0: [154 204 105  92  91 147 152 134  77 161  69 216 186 197  52  97 187  44
  75 159 143 195 173 159 178 211  72 102 105]
1: [211 113 163 110 130 140 137 113 123 113 132 123  87  91 125 200 116 182
  90 132 119  74 126 167 100  98 157  82 127]
2: [255 175 182 119 130 160 134 118 102 125  52 139 106 143  76 218 102 170
  69 164 120  75 136 189  93 140 130  44 135]
3: [170 136 171 113 125 189 109 112 133 143  94 128 116 133 132 158 109 141
  74 125 111 118 148 150  97 118 139  79 146]
4: [ 51 164 123 173 127 153 111 119 135 145  84  98 133 179 154  38 120 102
 140 107 117 173 137 105 158 149 117 169 159]
5: [144 129 127 125 125 120 125 137 132 135 134 136 134 123 123 141 133 127
 131 127 127 123 120 133 132 126 132 120 133]
6: [120 158 135 158 144 145 127 105 188 119 106  45  35 133 177 101  91 196
  97 126  82 120 181 148  62  76 176 135 194]
7: [ 45 106  90 158 153  69 146 117 157  91 170  88 101 106 160  78 144 136
 164 126 141 125 118 107 117  88 128 188 131]
8: [159 125 130 124 134 120 137 135 140 114 135 119 115 109 129 165 103 170
 134 136 124 110 129 132 108 116 147 123 132]
9: [150 132 129 136 126 122 135 139 131 122 125 122 117 119 131 142 122 137
 131 123 120 118 122 127 130 118 145 124 140]
10: [ 81 150 102 108 111 136 128 136 138 160 128 162 161 154 126  96 137  92
 123 135 125 176 157 110 136 153 114 153 136]
11: [ 88 188 118 119 116 182 106 113 189 177 108 110  89 172 159  93 115 145
  74 135  80 175 228 142  75 107 152 130 198]
12: [ 48  91 151 121 147 188  90 102 153 160 143 104 147 143 186 107  95 116
 137 112 122 147 137  93  98 129  98 156 144]
13: [ 65 109 100 136 116 103 140 137 128 109 163 137 129  97 138  86 164 111
 157 109 125 140 112 110 179 123 147 156 116]
14: [ 94  91 110 167 181  92 103 132 161 123 152  61 138 138 164 143  59 158
 202 140 134 110  99  85  97 114 107 180 121]
15: [242 118 137  64 125 157 119 158  75 188 100 211 254 174  67 244  92  69
 136 160 166 136 105 119 143 212  65  86  84]
16: [ 99   0 107 111 167  56 128 145 146  96 255 112 127  15 176 213 113 172
 225 121 161  58  49  75 115  71 156 165  76]
17: [145 215  93 106  90 125 154 134  85 143  64 208 191 201  44  79 193  31
  87 159 145 193 166 151 168 201  66 110 109]
18: [188 148 154 158 127 124 135 131 107  95  85 115  84 108 101 140 130 177
 103 131 120  87 111 162 128 114 151  87 129]
19: [239  98 104  81 166  72 117 183 105 176 119 203 255 194  49 255  53  89
 200 205 213 109  91 102  89 207  18 125  47]
20: [132 127 151 101  78 169 142 121 109 118 137 152  80  70 134  91 201 115
  66  75  90 139 138 165 194 109 205  80 154]
21: [138 148 143 142 141 148 105 109 190 127 127  66  33 116 166 144  85 224
  92 130  83  99 181 151  35  63 183 111 179]
22: [183 220 148 117  86 189 146 113  96 144  45 160 109 180  85  97 158 112
  32 135  97 160 183 185 145 168 133  80 153]
23: [144 167 122 153 140 130 135 109 181 111 110  46  46 140 160 118  86 198
 104 130  79 112 179 147  59  73 176 133 182]

[159 137 188 132 132 197  83 102 162 138 102  86  52 118 164 161  83 211
  74 119  77  97 171 159  47  76 169  76 171] 21 6 3
[ 80 172 127 170 128 150 122 124 130 143  75  98 138 182 147  50 111 108
 129 123 108 167 134 110 161 151 111 170 160] 4 10 12
[  2  60 108 158  97  62 147 132  73  54 203 159 116  18 127  13 255  63
 180  59 161 129  46 102 255  90 157 142  80] 13 7 20
[ 25 108  73 189 213  41  91 129 197 114 162  47 126 168 169 118  44 177
 229 185 172 119 141  66   0  91  52 230 106] 14 7 12
[255 179 192 120 116 166 139 130  99 132  37 150 115 155  71 214 105 166
  59 149 127  78 144 195  88 141 134  43 141] 2 3 1
[160  39 125  91 136  83 127 148 126 111 219 156 145  42 132 218 134 144
 176 125 161  81  73 115 126  97 152 116  80] 16 8 5
[ 49  74 147 121 146 181  87 110 152 161 162 100 155 142 194 124  76 121
 160 107 118 150 130  85 116 130 103 168 130] 12 14 10
[ 69 108  97 132 116  79 144 140 133 104 174 140 132 100 136  83 170 106
 156 109 135 144 108 106 161 119 138 160 120] 13 7 5
[ 50 172 126 175 133 145 104 121 134 138  73  91 135 190 149  28 125  93
 134 111 108 176 142 116 158 149 112 162 157] 4 10 12
[182 213 141 123  95 178 142 121 101 138  48 151 117 168  79 102 159 114
  48 137  99 157 174 179 146 155 131  73 147] 22 3 0
[ 39 113 143 160 159 175  77 104 171 153 133  67 111 159 206  96  66 154
 148 124 105 146 146  90  86 120 110 176 161] 12 14 4
[124 132 155 139 103 159 144 105 137  92 125  83  32  76 165  85 151 172
  81  79  74 112 134 157 154  82 218 106 170] 20 6 23
[ 45  93 121 140 121 113 107 132 128 123 178 139 152 108 153  82 154  97
 174  93 139 142  99  90 154 117 116 154 127] 13 7 10
[ 54  87 160 132 144 184  77 101 155 156 145 108 129 135 196 120  93 132
 137 115 127 138 142  97  90 116 104 148 150] 12 14 5
[194 172 132  94 105 151 101 154 107 196  89 215 206 189  66 193 118 104
 112 164 148 151 165 136 103 182  81  81 120] 15 0 17
[255  99 113  85 180  78 105 184 103 177 119 205 255 191  40 255  44 102
 196 214 217  99  84 105  73 212   9 113  50] 19 15 5
[106   0 111 102 158  53 137 137 144  92 255 120 136  28 176 206 117 151
 220 118 179  68  55  76 115  78 147 163  90] 16 14 7
[105 109  93 155 182  73 130 135 158 120 151  75 136 151 143 154  58 173
 199 168 152 114 121  96  56 118  84 196  96] 14 7 8
[211 114 141  91 135 138 131 151  87 162 102 178 232 170  83 209  95  78
 143 148 154 126  90 121 147 192  67 108  96] 15 19 5
[ 60  79 129 152 151 118 124 113 155 106 178  65  74  77 188 107 116 163
 156 104 117 103 107 107 123  73 166 161 142] 7 14 13
[133 127 116  88 127 155 121 137 117 181 121 173 200 171 111 154 113  82
 131 150 148 164 143 109 141 189  86 137 114] 10 5 9
[179 102 138 150 166  99 120 135 160 116 144  78 103 113 153 202  56 212
 164 145 131  67 111 124  60  92 148 135 136] 8 14 1
[ 29  29  98 154 193  71  95 131 178 113 213  58 140 108 198 145  61 153
 239 131 155 110  85  53  81  86  97 215  97] 14 7 16
[ 96  53 127 127 125  95 130 136  97 102 189 144 161  71 141 132 157  95
 184 101 165 109  59  98 179 126 131 136  88] 13 5 9
[178  82 131  96 131 113 117 160  91 157 142 190 225 130  87 197 116  79
 168 139 174 120  75 109 164 166  81 111  81] 15 5 19
[ 83 185 114 118 106 178 104 118 196 175 107 105  84 175 158  86 108 148
  70 119  67 182 238 138  70 106 160 130 202] 11 6 23
[244 128 129  63 125 132 116 164  90 188 103 227 255 186  55 244  93  63
 140 172 178 136 116 120 130 213  54  91  81] 15 19 0
[104 127  95 155 178  74 128 124 150 117 131  90 150 172 128 132  85 135
 177 178 171 124 127 101  59 132  57 179 106] 14 7 5
[ 38  95 109 140 123 109 125 128 128 118 161 125 136 102 151  66 162  94
 159  97 134 152 108  97 174 121 135 160 123] 13 7 10
